In the rows, 128 means zero.
One hidden turn or mirror swaps the rows below in pairs. Which row is each named row swapped with?
The rows were stretched afterwards, more along some directions than others.
bet: [127 164 135 108 131 117 122 128 125 143 124 128 129 141 108 101 137 151
 124 122 133]
losiz: [135 170 137 136 102 112  78 137 143 153 120 142 147 166 133 111 144 149
 130 124 130]
bikod: [114 185 132 112  74 130  97 151 140 138 142 116 154 200 123 117 156 154
 126 137 137]
Kuz: [126 171 122 130 108 151 126 122 126 152 142 114 120 128 117 149 119 113
 118 161 121]
nor: [ 98 162 147  98 108 121 137 155 131 156 143 102 139 150 103 155 156 124
 128 168 138]
Repu: [159 143 119 119 106 148 132 138 117 145 139 109 128 130 147 113 127 139
 126 138 125]
gar: [119 159 135 109  97 142 115 142 134 124 179 124 131 150 110 147 151 122
 125 126 131]
Pir: [110 166 139 107  99 144 125 142 138 130 132  85 140 179 133 154 153 122
 151 146 145]
Fem: [137 151 121 130 113 109  85 132 118 180 139 136 161 132 118 123 110 150
 121 135 143]
vogo: [133 163 139 143 103 131  98 138 126 151 155  87 181 183 119 115 164 167
 129 142 121]
semek: [129 194 131 108 113 130 129 125 118 158 126  98 137 162 125 130 130 142
 110 143 120]
Pul: [107 189 132 103  93 119  91 142 124 174 142 121 160 163 111 134 121 132
 127 160 139]
pek: [112 173 129 119 105 122 106 132 141 134 163 121 151 147 109 106 155 114
 157 144 121]
mok: [144 146 128 105 105 102  84 151 122 120 141 123 180 184 110 121 153 159
 129 152 131]
gugu: [110 181 131  98  88  95 104 143 123 184 134 124 153 151 118 151 110 141
 127 154 120]
laka: [123 145 123 106 107 128 111 150 132  98 134 110 156 185 122 124 148 139
 137 137 128]
Vubok: [132 145 134 108 109 111  96 144 132 128 160 107 176 158 111 103 161 142
 142 119 125]
pevi: [143 162 113 107  92 132 112 133 143 140 168 109 141 151 100 102 145 130
 123 122 114]
surus: [127 158 139 141 143  96  94 122 117 156 129 148 151 121 105  94 127 156
 121 122 115]
bot: [140 146 115 121  93 104 108 148 129 138 102 140 139 187 138 122 123 155
 131 131 126]
Kivag: [111 202 135 118 101 124 123 135 102 163 138 124 141 135  97 132 124 153
 103 176 124]
Puleb: [133 153 125 124 109 109 113 140 136 133 102 137 134 159 160 135 130 147
 140 116 131]
zit: [117 189 141 111 100 135 120 133 123 142 164  93 158 140 101 137 157 142
 118 158  92]
vuni: [100 184 123  77  84  99 113 160 119 170 123 118 159 158  97 158 125 147
 147 163 135]
pipog: [113 168 134 114 120 110 143 151 126 155 121 101 146 147 113 159 148 131
 125 160 122]
bila: [134 170 133 112 115 123 133 147  93 152 150 131 138 129 117 150 112 140
 118 155 126]
sevan: [120 187 154 161 130 107  91 126 111 161 172 132 146 133 117 119 145 174
 116 124 106]
Zelot: [119 163 144 128 139 103 118 154 130 155 138 124 153 161 119 152 145 125
 156 142 130]
bug: [150 171 102  90  86 135 127 135 101 136 128 112 152 176 110 119 126 154
 109 165 141]
Repi: [139 157 118 131 110 140 108 147 154 153 148 139 135 162 130 134 142 118
 108 124 120]
zofal: [118 199 133 128 103 127 109 139 123 124 157 135 136 183 123 114 150 156
 125 118 133]
Dup: [142 167 118 111 105 121 127 136 111 156 136 119 149 124 131 156 108 128
 127 152 121]
mak: [132 150 127 143 101 139 126 122 140 181 138 108 133 131 132 144 133 146
 110 132 113]
gen: [120 190 143 131 106 136  84 126 144 160 142 124 155 178 119 114 147 155
 120 122 102]
Kezot: [121 174 150 151 141 115  87 146 121 125 159 146 171 158  99 119 150 149
 121 150 121]
vofu: [115 163 144 119 126 134 117 119 127 152 129 120 134 145 138  95 152 142
 149 127 144]
vos: [104 146 141 123 121  76 108 157 126 117 126 130 152 132 120 134 154 150
 147 138 143]
mer: [137 174 144 129 123 144 115 122 103 145 133 117 129 132 122 128 121 142
 107 139 142]
daber: [122 187 137 120 108 114 109 128 102 164 144  90 167 130 100 122 120 173
 117 155 117]
dinu: [ 95 173 138 116 100 109 126 140 123 141 124 117 121 126 130 129 148 145
 121 155 128]
veri: [108 162 143 129 117 112 106 153 153 132 151 139 155 157 109 158 147 120
 137 137 122]
didin: [144 174 114 102  97 141 124 137 137 116 151 112 130 162 127 124 146 120
 103 139 113]
vatag: [128 175 125 132 120 142 115 119 103 169 150 107 150 139 110 128 106 147
 112 146 112]
zef: [115 168 116 117  91 123 113 141 133 165 128 154 107 123 130 127 127 156
 115 125 119]
deka: [114 158 131 118 101 102 122 138 130 149 126 151 104 114 146 132 128 148
 106 133 113]
furuv: [131 150 127 126 129 127 122 130 117 169 129  93 136 139 112 127 112 152
 124 153 120]
roga: [130 141 126 118 125 130 111 154 139 115 162 115 135 149 111 127 137 125
 130 142 121]
pag: [110 166 129 145 102 127 106 136 157 175 151 141 116 147 113 126 139 124
 108 135 111]
daken: [119 161 125 122  99 115 116 120 123 167 114 119 133 155 105 140 121 150
 122 143 124]
dol: [155 124 114 132 120 132 127 143 140 140 137 134 122 139 143 128 147 124
 123 133 121]
Gizo: [148 151 117 126 104 134 124 131 122 184 131 118 135 125 117 132 107 147
 131 121 125]
zodo: [132 166 127 107  85 118 108 145 125 117 128  85 164 181 105 138 143 129
 138 158 135]
meb: [123 169 137 121 130  94 108 153 120 137 107 134 156 165 117 127 119 136
 160 150 130]
Pep: [133 162 127 122 106 117  80 141 136 118 140 135 157 162 118  99 134 162
 117 124 125]
mevi: [133 135 123 107 115 105 121 161 138 115 112 144 139 147 111 137 133 133
 151 127 138]
Gek: [118 186 153 110 110 107 121 146 106 149 144 101 158 122 108 148 151 140
 135 168 129]

Kezot is swapped with vogo
dinu is swapped with Pul
dol is swapped with Zelot
pek is swapped with vofu
mok is swapped with sevan
Repi is swapped with pipog

